(in the rows, 100 means zero)
T: rows in 3 groups, each row roughly a mix of its group's directions
T (105 x 11)
[105 87 114 98 98 125 158 81 95 120 141]
[86 126 97 97 58 116 112 116 61 99 54]
[151 115 145 98 127 119 85 111 120 101 87]
[85 138 75 139 115 76 139 90 98 75 105]
[91 96 106 113 120 61 113 79 136 143 131]
[80 84 94 132 90 150 110 124 106 113 142]
[122 123 102 131 82 77 84 127 151 78 94]
[132 77 113 116 134 57 96 114 141 109 96]
[118 131 88 147 125 125 118 79 125 81 116]
[121 75 68 108 50 90 71 68 107 105 84]
[71 62 79 106 100 121 123 103 82 153 109]
[116 144 81 106 86 55 85 96 77 65 88]
[94 81 142 125 105 96 81 93 134 119 147]
[128 96 142 53 108 104 111 84 64 114 115]
[107 84 125 77 83 108 77 121 64 147 125]
[100 150 92 100 126 63 101 131 68 94 118]
[56 102 62 75 115 63 89 118 74 95 86]
[121 118 87 87 71 58 92 122 130 115 61]
[121 95 99 99 94 40 92 89 131 140 90]
[93 78 113 126 92 116 93 121 87 156 139]
[100 101 104 143 79 91 122 66 83 151 101]
[115 119 84 153 96 70 112 115 134 118 123]
[83 90 104 39 101 122 111 67 81 76 108]
[101 55 114 96 86 157 119 89 98 94 126]
[132 131 92 140 95 118 105 123 52 98 106]
[127 71 139 93 113 115 124 106 114 142 129]
[140 102 111 102 106 60 74 120 139 69 103]
[93 64 106 79 95 128 132 89 116 120 150]
[120 110 148 113 117 111 114 106 154 85 113]
[52 108 68 74 106 80 54 96 115 96 93]
[104 77 119 43 110 130 75 93 67 103 100]
[100 126 84 95 110 112 86 133 112 39 77]
[104 72 108 117 59 144 66 123 82 113 104]
[57 147 73 118 108 113 112 126 92 103 126]
[91 95 66 54 85 95 109 111 64 107 58]
[90 82 105 54 99 108 138 51 98 104 121]
[127 88 113 93 75 76 121 58 102 143 122]
[145 118 92 125 81 65 74 99 133 107 123]
[102 107 85 58 86 78 105 124 67 97 49]
[77 116 96 105 63 126 70 99 48 117 92]
[133 107 84 129 97 123 78 105 141 57 111]
[111 98 130 131 120 139 143 131 87 107 104]
[114 74 101 134 105 110 148 89 143 104 122]
[89 118 111 86 58 72 109 107 76 136 59]
[85 71 83 97 103 75 124 134 63 91 59]
[137 100 146 118 93 67 73 94 129 96 118]
[85 81 80 70 152 84 107 126 89 66 109]
[78 90 79 121 106 69 129 109 118 151 125]
[145 92 114 54 83 101 140 91 117 84 104]
[82 117 150 145 103 131 100 113 110 101 122]
[67 117 66 89 113 42 98 108 98 120 116]
[77 82 112 97 92 105 100 74 165 76 81]
[141 106 96 123 97 77 76 104 146 64 112]
[92 92 78 112 48 137 108 115 127 117 127]
[88 115 120 69 154 91 88 120 62 89 112]
[68 107 88 145 122 104 117 98 110 67 141]
[85 68 114 47 113 130 76 85 101 124 115]
[99 139 117 113 89 59 109 142 105 84 68]
[135 88 107 112 52 76 93 84 105 142 79]
[69 109 87 80 128 122 121 144 74 83 74]
[107 140 80 88 104 86 131 90 123 52 75]
[108 71 91 76 64 74 111 61 69 105 71]
[108 130 83 127 79 135 135 130 117 72 109]
[95 86 113 56 133 83 74 141 106 74 88]
[88 69 90 100 70 90 90 57 110 142 130]
[118 73 96 151 80 95 128 107 139 121 97]
[127 73 105 73 107 60 67 112 140 100 85]
[141 70 111 128 95 81 114 112 145 125 108]
[136 118 151 98 73 101 87 95 72 102 70]
[108 124 117 87 100 81 91 98 108 35 67]
[110 93 103 69 95 68 85 133 140 136 77]
[128 79 107 133 91 91 103 135 129 66 66]
[71 105 134 105 76 132 111 89 63 140 92]
[120 120 108 85 107 29 118 102 88 110 114]
[58 102 97 139 150 115 114 99 90 97 124]
[142 98 96 115 104 89 75 130 115 138 140]
[101 94 120 89 134 95 87 152 102 52 102]
[80 107 62 79 55 122 103 107 142 94 117]
[76 90 46 75 80 96 117 80 90 136 85]
[117 144 83 117 114 108 132 89 71 65 73]
[104 62 118 64 134 84 91 116 122 119 136]
[116 106 131 77 99 132 121 75 46 108 106]
[99 137 92 110 92 100 60 132 73 75 64]
[57 77 60 66 106 69 113 119 94 117 96]
[53 64 89 101 96 119 117 75 134 129 101]
[127 86 131 56 87 78 116 68 68 97 86]
[148 103 98 105 134 129 87 98 110 52 105]
[95 104 80 152 105 68 80 117 140 116 88]
[73 112 60 74 93 73 124 122 96 123 63]
[129 139 118 133 77 131 103 88 82 73 79]
[95 105 91 150 129 93 109 78 114 63 65]
[130 127 83 142 72 78 79 94 132 78 98]
[75 142 106 118 100 78 133 124 113 134 73]
[133 80 115 96 51 136 125 75 85 100 93]
[93 139 64 80 58 99 85 123 123 81 85]
[104 112 83 124 129 139 99 129 144 73 109]
[80 62 84 101 123 84 117 156 87 117 86]
[127 81 113 129 111 93 139 54 112 84 76]
[95 125 91 150 96 70 121 106 147 89 102]
[155 114 135 106 119 81 120 121 78 91 83]
[108 116 131 74 134 137 67 123 109 82 119]
[73 78 47 130 85 71 100 116 115 119 89]
[87 56 126 62 96 116 129 71 87 116 84]
[80 106 65 102 134 76 130 93 72 60 109]
[82 77 104 96 55 85 83 87 120 154 109]

one row of each group, then the others: which group is each in?
[131 98 128 100 144 109 139 124 98 74 117]
E
[101 54 112 61 100 127 68 108 113 133 109]
H
[118 109 115 126 75 137 103 54 128 116 122]
K

[109 130 100 93 143 83 102 151 113 69 106]
E
[123 111 87 132 75 85 143 103 143 123 111]
E
[105 97 112 150 78 133 127 75 66 113 96]
E
[71 94 87 66 87 72 80 70 116 66 68]
K
[110 85 119 73 65 119 85 120 71 141 128]
E
[84 111 80 86 69 125 132 50 97 75 87]
E
[106 141 65 125 122 110 128 112 109 64 81]
H
[67 128 116 59 125 68 119 73 98 105 120]
K
[122 69 85 115 95 66 88 125 139 135 118]
K
[125 109 110 114 127 53 115 67 103 88 61]
E
[87 57 61 67 135 106 96 97 117 110 125]
H
